One turn moves every row onto another: examples first, then more rows asked
J398: -73  -174  -109  -79  135  221  33  39  149  141  16  66  94  -189  -17  -273  -216
J350: -160  -98  -102  161  -91  119  -35  -103  -73  139  158  54  -170  -24  -20  75  -98
J55: 436  136  -154  -229  -97  25  77  123  -119  -39  69  -73  -24  -70  25  -286  105
J230: 36  -139  -294  -53  -105  210  6  91  145  51  -69  -165  -164  -85  -209  -96  421
J735: -338  -162  -238  -62  -70  -14  -124  92  -42  -115  7  -9  226  -8  -222  -76  32
J195: 146  55  -65  -234  -144  -145  7  -79  -32  -252  109  -126  -305  -189  5  -222  166
J915: 99  -218  -314  -78  132  -58  -145  -19  -114  -146  -357  42  -209  -178  11  -109  253
J446: -38  158  -108  111  -105  -244  12  93  -219  -67  222  147  78  -133  66  -179  177
J316: 24  -151  90  -86  -106  125  170  177  -119  -29  -326  -126  -24  -96  -130  -93  218
J918: 22  -193  -292  47  -162  -36  -100  110  -158  63  -158  -171  88  -142  229  -198  389
J409: 10  138  -133  23  76  -248  109  158  -166  -119  300  84  78  -179  53  -47  39
J380: -128  -112  -103  56  293  173  -89  -73  -93  42  -86  114  -113  92  -19  -95  266
J360: 125  -262  -259  62  -196  -35  -116  195  -173  47  -127  -98  102  -161  206  -238  333
J233: 6  -188  -193  37  69  178  21  100  153  -182  -28  172  196  55  7  168  71
J18: -142  -374  -160  -63  164  143  -1  223  73  -169  -184  -151  -120  -176  132  -168  28
J95: 408  -21  -93  -183  -73  66  59  266  -116  -15  101  -119  43  -202  23  -256  -67
J837: -170  -173  -150  66  -39  118  -6  -134  -6  145  151  19  -160  -18  30  142  -86
J278: -90  175  -198  -275  -93  -194  21  94  248  -56  -34  70  -142  -136  28  -335  187
J616: 188  37  -276  -97  100  -216  49  2  214  -126  -30  321  -20  -132  -36  -253  21
J647: -99  -335  -65  44  -133  -8  -30  36  124  168  -106  36  103  133  46  -338  124
J226: -122  -197  -129  -140  129  197  62  40  57  202  24  -1  148  -146  5  -194  -207
J60: 155  2  -328  -116  43  -327  102  79  194  -101  132  170  0  -128  -82  -154  -101
J784: 3  -8  22  -293  132  -219  -134  149  -127  -163  141  -135  -99  -164  -36  76  -3
J799: 326  -100  -225  -247  -46  -132  -109  254  168  39  216  -90  56  -30  20  5  -12
J22: 137  -43  -147  -152  -91  -100  -80  -29  -48  -214  178  -136  -402  -236  -96  -64  51
J26: 2  -240  -391  108  -90  121  -89  256  -184  98  -87  -161  -134  122  -9  -3  39
J96: 101  -182  -306  -99  119  -52  -79  -37  -68  -81  -440  -3  -139  -125  78  -93  244
J2: 118  329  -77  -75  -91  -62  111  193  -88  31  -27  147  -65  34  159  -49  204

J316 moves to -> J735
J799 moves to -> J2
Where do these go?
J195 moves to -> J60
J616 moves to -> J95
J915 moves to -> J398
J226 moves to -> J918
J18 moves to -> J647

One turn moves every row onto another: examples first, then more rows asked
J653: 151  -144  -98  -71  -127  111  -370  95  -193  279  46  204  -17  -116  -22  222  -92  -270
J591: -162  37  -150  15  59  -132  112  90  -304  186  -88  175  -161  163  20  127  231  -228
J627: 213  61  169  -297  -67  -32  -354  15  76  301  -45  -47  108  39  83  -133  -37  -209
J707: 258  33  -223  88  26  -321  -129  -103  -44  102  -141  86  -199  -83  360  -36  229  25
J231: 121  8  46  -147  -127  31  104  86  7  -327  -41  123  19  77  143  147  -18  29
J277: -94  -38  -72  -168  63  165  -195  114  -109  275  118  144  -140  -133  8  31  -157  -297
J574: 20  -106  -34  -160  -20  210  -238  116  -159  140  -99  239  -80  -252  88  123  -109  -311
J603: 132  -36  66  -170  -28  -54  13  34  -61  -284  36  107  8  111  46  221  -105  147
J501: 237  39  140  -143  -63  -180  -212  106  93  260  -170  39  288  -47  -52  -47  -95  -193
J551: 239  -142  -75  55  -19  -347  -257  -242  105  102  -71  127  -180  63  242  -135  70  19
J383: 204  81  -45  -70  84  -295  -262  -155  25  143  -77  -49  -236  193  331  -174  127  -54
J111: 413  -42  92  -199  -108  -218  -232  3  -38  271  -183  37  225  20  189  -1  132  -247
J102: 269  39  248  -291  -38  -136  -268  -9  23  211  -164  -7  198  -97  51  -56  125  -44
J611: 101  -45  -42  -189  -146  -82  20  14  -103  -205  -63  156  66  267  55  178  -162  108
J250: 25  -204  -47  52  90  59  -208  86  -93  107  80  235  -158  -178  11  168  -167  -356
J57: -158  165  -214  26  172  -166  80  87  -158  212  12  49  -260  121  121  -27  127  -185
J152: -65  58  -198  92  43  -143  80  124  -223  271  105  135  -108  -70  -62  176  257  -82
J802: -86  126  -147  221  -11  -234  115  123  -57  146  -54  107  -118  166  -20  29  237  -205
J944: 102  -126  -17  -201  -183  -7  117  -13  -46  -253  -62  214  22  209  185  114  -57  -11
J903: 167  29  -115  18  0  -306  -303  -199  -100  78  -163  61  -269  149  228  -31  187  143

J707 moves to -> J111
J102 moves to -> J574
Where do these go?
J551 moves to -> J501
J383 moves to -> J627
J603 moves to -> J231

One turn moves every row onto another: examples first, then more rows asked
J991: -42  178  -41  -131  10  168  -101  -152  -245  -57  -129  278  -78  329  -48  -52  -150  -110  -26  -56  147
J357: 11  -37  123  26  50  -57  125  150  -10  67  144  -39  -164  273  -291  -227  -246  89  69  -63  -85
J909: -5  -50  108  -271  -206  150  -195  -192  -171  324  136  244  -139  27  -120  -137  -66  -50  108  345  -137
J660: 52  109  278  -207  -44  -6  -112  -10  50  -176  111  -12  39  246  -369  -187  -107  274  138  -165  -41
J120: -102  25  -126  96  13  374  21  -120  -82  -137  -99  -43  -92  216  -58  65  194  -29  -216  75  -162
J535: -158  -20  -93  -231  -93  102  -5  -158  146  223  342  116  -44  -96  -65  -52  -169  11  2  87  -37
J58: -27  -45  256  64  -133  100  64  -110  75  -79  304  281  29  228  -281  -150  231  196  -15  165  -204
J340: -75  -51  74  -254  -183  163  -200  -308  -129  322  168  248  -117  16  -168  -113  -51  -61  109  334  -126
J31: 114  -46  191  -270  12  287  -255  -78  -254  105  -30  75  -362  44  -418  -199  221  1  69  -157  -154
J166: -260  148  -134  180  -4  68  63  -64  -121  -19  -47  38  -68  -34  -382  62  -70  -37  -164  173  -55
J946: 149  70  161  -152  -116  -198  -99  12  -23  -23  296  -79  -107  38  -182  -71  333  218  60  -126  -39
J786: -102  -116  -27  56  -76  22  -383  -118  -179  147  58  -184  -233  -90  -59  -87  203  -17  216  190  -84
J249: -102  -34  21  -311  -121  155  -168  -160  -30  122  -59  -341  -165  1  -303  19  -30  64  163  196  -256
J539: -302  -24  -118  -31  -1  -57  85  -99  -236  -39  133  102  -87  174  -36  1  -257  -40  39  -8  14
J767: -83  154  130  73  61  191  189  87  146  39  252  213  -45  -64  -320  -166  -24  -34  14  45  -107
J335: -75  -53  189  -130  -112  467  -285  -8  -220  208  144  24  -198  158  -248  -210  273  -41  212  -142  -86
J489: -55  -120  -55  -157  -31  323  -201  -434  -53  165  23  44  -78  336  -206  -105  281  177  45  -115  178
J160: -20  -48  -119  -71  -103  -19  -90  -68  118  267  56  -191  -142  25  -378  -55  -201  135  -141  165  -82
J436: -119  55  -122  111  -29  358  74  -70  -105  -130  -140  -42  -157  243  -138  96  193  -40  -170  69  -149
J871: 124  46  -87  -157  -64  225  -270  -454  28  -60  55  -29  -227  154  -315  -21  324  -2  -5  -114  106
J507: -71  3  -77  156  168  154  -160  89  -88  103  -17  88  -30  359  -154  -11  347  -92  17  62  163
J545: -199  65  209  -36  -298  130  -207  -149  -162  -150  111  103  -206  162  -351  133  368  56  244  -40  68
J224: -75  0  61  -322  -144  204  -140  -51  -36  124  -76  -316  -149  -45  -254  11  3  59  156  222  -269
J438: -147  -85  37  -194  131  40  -278  -209  -221  224  -113  109  -139  -241  -101  -142  129  126  168  136  -9
J807: 5  160  -45  -113  48  154  -189  -178  -220  -72  -131  212  -29  312  -32  -82  -167  -90  -95  -37  137
J921: 1  81  218  -75  -82  -33  -87  7  -60  265  179  137  118  65  -269  -168  342  362  9  -14  90
J561: 36  26  -71  -174  334  14  -61  2  -94  -111  -74  163  -157  176  -116  30  271  -93  23  -105  108
J943: 14  142  282  -190  -40  -60  -92  -25  64  -208  67  -25  81  259  -387  -163  -56  247  159  -69  -39
J618: -180  -86  241  -169  -145  45  -103  -201  -278  -21  -97  232  -223  230  -412  59  277  271  147  -62  69
J66: 7  -36  246  99  -152  191  31  -80  85  -42  326  263  2  181  -325  -165  212  216  -62  100  -217

J921 moves to -> J507
J767 moves to -> J166
Where do these go?
J545 moves to -> J871
J58 moves to -> J120
J249 moves to -> J660

One turn moves every row onto another: examples first, then more rows asked
J971: 16  -8  232  -172  84  28  -173  32  392  442  -92  -289  10  301  379  1  -198  -14  -37  81  291
J727: 189  -59  -147  149  277  214  -164  -167  241  241  -38  -259  217  77  201  -286  -514  -195  -207  -93  -154
J609: 126  343  -206  98  -5  199  -247  25  244  285  -24  -39  93  167  544  203  -176  85  110  -158  30
J723: 297  199  -191  68  176  121  -3  99  153  440  -135  -323  87  381  174  -27  -305  134  184  142  -282
J454: -48  92  -41  264  146  381  -510  12  367  399  -48  -430  -56  286  374  -400  -132  -96  70  -62  31
J504: 138  94  -175  -144  328  148  -259  103  181  238  185  -330  41  243  67  15  -419  13  18  -48  -43
J232: 84  89  -178  -69  27  288  -162  150  405  437  34  -114  160  5  457  201  -346  -124  52  -117  -25
J516: 21  58  136  213  105  108  -382  199  242  357  -102  68  83  242  175  -118  -345  97  124  -45  327
J238: 37  5  -600  117  204  -37  -293  -33  341  407  -171  -188  182  223  307  -178  -208  -64  10  104  142
J703: 161  213  137  51  267  -119  -345  196  307  540  -66  -215  137  281  387  -263  -169  -147  106  -265  -104
J269: 32  8  11  78  283  210  -237  -171  224  474  -417  -230  138  287  509  -126  -231  -290  -96  151  161
J112: 207  278  -61  72  79  -65  -24  263  376  121  -181  -359  86  333  386  1  -258  -107  64  11  192
J432: -26  263  122  -87  129  135  -420  35  276  339  -130  3  180  242  401  -118  -416  -76  -2  267  -39
J349: 42  101  -65  -19  -97  158  -126  3  224  416  16  -20  7  125  495  24  -357  -8  17  -376  168
J734: -140  -113  -19  379  -57  -72  -188  9  115  374  128  -361  187  185  265  -17  -184  203  42  1  23
J679: 192  229  48  -65  109  15  -236  -93  267  204  212  -317  288  394  409  -169  -297  157  35  -109  170
J228: -98  115  -311  241  -64  43  -263  108  106  381  -69  -200  22  320  214  14  -388  114  71  168  -293
J643: 152  80  173  17  202  -75  -374  168  345  471  -137  -144  60  275  294  -193  -18  -79  98  -213  -218
J71: 199  133  82  -29  257  -59  -322  166  313  459  -80  -242  31  340  322  -175  -22  -38  165  -237  -238
J521: 83  111  -180  403  -56  91  -193  -34  -97  440  79  -340  363  214  360  -66  -228  13  108  -186  80
J674: 21  50  -3  -12  -60  117  -327  -87  151  215  69  -99  126  -16  491  178  -208  -150  -12  -139  1
J361: 204  203  110  -15  276  -36  -381  158  321  531  -95  -212  192  209  315  -279  -196  -106  115  -248  -235
J237: 47  141  145  -92  55  191  -63  -34  181  133  -229  -120  194  -41  171  -252  -256  49  -27  -50  -98
J688: 142  100  -348  134  -263  18  -11  151  69  469  -65  -308  283  275  214  -270  -269  -40  99  -117  85
J939: -238  68  84  146  164  403  13  -15  -9  405  -144  -307  97  146  217  -177  -235  -95  -115  50  17
J651: -175  -168  -378  78  265  -40  -127  -111  297  267  -139  -287  105  90  456  -214  -265  -44  54  137  -80
J34: 155  128  -85  450  289  175  -84  93  273  398  -220  -211  103  299  514  -226  -453  -88  145  -6  276
J330: 113  -60  -330  221  -230  214  -9  158  204  431  -172  -207  83  359  248  3  -299  -4  110  -118  -226
J726: 343  26  -274  63  143  276  -156  -228  278  253  -128  -250  379  467  377  -307  -187  -92  -19  -155  45
J689: 389  -74  -278  173  243  197  -190  -24  332  197  -141  -462  -1  344  243  80  -135  -112  104  88  21
J93: 209  192  -78  248  100  -136  8  124  2  443  6  -236  74  530  304  -210  -298  0  108  -86  161
J67: 33  -81  -203  136  248  341  -304  -89  319  299  -201  58  106  503  377  -208  -347  -100  -35  86  -201
J732: 22  -21  143  397  -37  343  -214  1  83  342  -146  -384  207  318  272  -98  -257  105  253  -25  236
J213: -40  142  -82  154  78  375  -340  10  406  343  -150  -437  -48  241  384  -487  -95  -177  -54  -84  -56
J524: 250  85  -192  299  -187  223  -190  122  361  230  -172  -430  225  498  171  -55  -403  -110  17  -77  67
J856: 7  -97  -369  256  44  -87  -208  -148  425  291  -280  -195  127  226  425  -262  -307  182  117  -38  74
J374: 9  94  -138  222  125  351  -525  3  406  329  15  -446  -46  330  309  -394  -159  -150  -22  -100  -38
J830: -38  160  -255  169  98  260  -231  41  153  237  -27  -291  52  413  67  -19  -337  -191  -312  61  -161
J952: -9  -181  -327  62  137  -11  -311  -243  120  432  -197  -257  163  54  328  -291  -239  20  157  -8  203
J604: -151  -172  -28  234  -26  103  54  46  166  561  -122  -344  49  135  289  97  -142  -20  -114  -91  -28
J886: 185  -12  85  108  132  90  -239  -4  219  525  -143  -204  339  37  22  -55  -371  -63  -61  198  -219
J457: -14  212  -234  303  13  107  -355  6  5  531  -157  -244  220  134  262  97  -396  -187  -129  77  -154
J559: 87  -200  26  215  326  157  -205  -235  343  353  -43  -406  123  476  493  -61  -237  43  24  -107  172
J390: 38  -155  237  275  -10  -170  -105  47  138  383  -73  -105  153  259  171  -161  -172  -88  -145  21  86
J987: 61  103  -70  199  40  332  -363  33  477  329  -151  -528  3  279  400  -422  -115  -170  33  -94  15
J413: -76  98  -138  69  -56  50  -89  79  124  683  -241  -397  205  -18  179  -58  -283  -106  -110  132  42
J424: 193  128  -120  -276  -14  259  -141  80  362  273  -16  -4  153  423  229  -233  -228  89  56  11  -79
J367: 48  -108  -12  271  151  243  -176  -123  82  256  -263  55  -71  212  215  -273  -34  -38  -82  -28  103

J952 moves to -> J349
J330 moves to -> J228
Where do these go?
J516 moves to -> J34
J723 moves to -> J830
J726 moves to -> J424
J213 moves to -> J643

